One turn moves each row of this set onto another row. After a few examples, where does it send each row asked below?
q_214: [  2   2  14  15   0 -32  31 -14   8   8 -16   1]
q_787: [ -1 -10  -4  19  29   2  23 -13  32  12   8  -2]
q_206: [ 17  10  -6  23   2  -5  10 -19  12  41   4  -2]
q_683: [ -8  -1   6   2 -14  11  23 -16  -1   5  19 -17]
q_257: [  3   1 -15 -10   7   2  19 -18 -25  34   1   0]
q_513: [  5  13  -9  12   4 -25   7 -38   7  13   6  -1]
q_781: [ -4  -7  -5  11  -6  -5  -2  14  22  17 -20 -11]
q_494: [ -8 -20  11   6   7 -14  34  19  -9  18 -13   9]
q_517: [ 20   4   4   5   6 -13  23 -25  -8  28 -18 -24]
q_990: [ -2  -1   7  -6 -17   0  17 -12 -13  11  -5 -29]
q_994: [ 12  -2 -17  15   9 -12   3   3  -9  43  -2  11]
q_612: [-19  -1   4   3  -8 -13  17 -18   9 -12   6  -7]
q_621: [ -2   0   0  20  18 -29  20 -17  27   5 -11   5]
q_336: [  0 -20   0   5  36 -11  36  -1  -4  17  -6   6]
q_380: [ -7 -17  -4  -3  28  -5  37   6  -2  20 -20   9]
q_477: [-13  -9  -7  11   3  12  10  -7  22   4  19  -8]
q_55: [  6 -12   7   2  27  -7  35 -20   7   6 -15 -24]
q_298: [-18 -14 -21 -11  16  12  14   0  -4  10   6   4]
q_778: [  5  -6 -19   6  30  -2   3 -19  21  12   0 -14]
q_377: [ -6   7  12  13 -23 -28  15  -7   7   9 -12   1]
q_276: [ -7 -14  16   0  -4  -4  28   7   7   2 -22 -21]
q_198: [  3   3   3  25 -16  -2   6   6  18  31  -3   1]
q_176: [ -9  -3 -15   0  -7   7  -6  -3  13   8   3 -20]
q_183: [  6   2 -18   1   5  -6  10  -7 -14  43 -10  10]
q_164: [ 12   7   5  11   0   1  29 -31  -6  25  13 -15]
q_27: [ -5  -9  -4  -7  -3   1  22  -9 -30  17  13  -6]
q_233: [ -3  -4 -11   5  -4  -4   9  13  -6  40 -20  14]
q_132: [ 17   3 -13  17  15 -12   1 -10  17  34 -18 -11]
q_453: [-16  -1  -6  12   7 -17   7 -10  28  -8   2   1]
q_467: [ -8 -18 -21   4  35   0  14   0   5  13  10   8]
q_353: [  3 -11  16  18  18  -7  45  -9  18  15  -8  -6]
q_893: [ -4 -10  -5  12  -4 -10   8  24  -3  29 -11  13]
q_983: [ -2  -7  23  18 -12  -4  31   7  14  19 -11  -4]
q_859: [-11  -6 -12 -16   3  10  20 -10 -22  16   6  -3]
q_425: [-11 -17 -18  -5  33   3  24   1   8  13  -5   9]
q_67: [ 11  -3  -8   2  11 -10  21 -16 -27  38   5   1]
q_31: [ -5   5   3   3   0 -20  26 -36  -2  -3   5 -10]
q_439: [ -1  11  -6  16 -17 -23  -1 -16  14  14   0   2]
q_251: [ -7 -13   2   0   3  -7  30  17  -7  27 -24  11]
q_731: [-14 -14 -17  -5   5   7   7   3 -10   5  19   2]

q_994 goes to q_731
q_983 goes to q_164
q_132 goes to q_176
Now these:
q_859 goes to q_380
q_453 goes to q_377

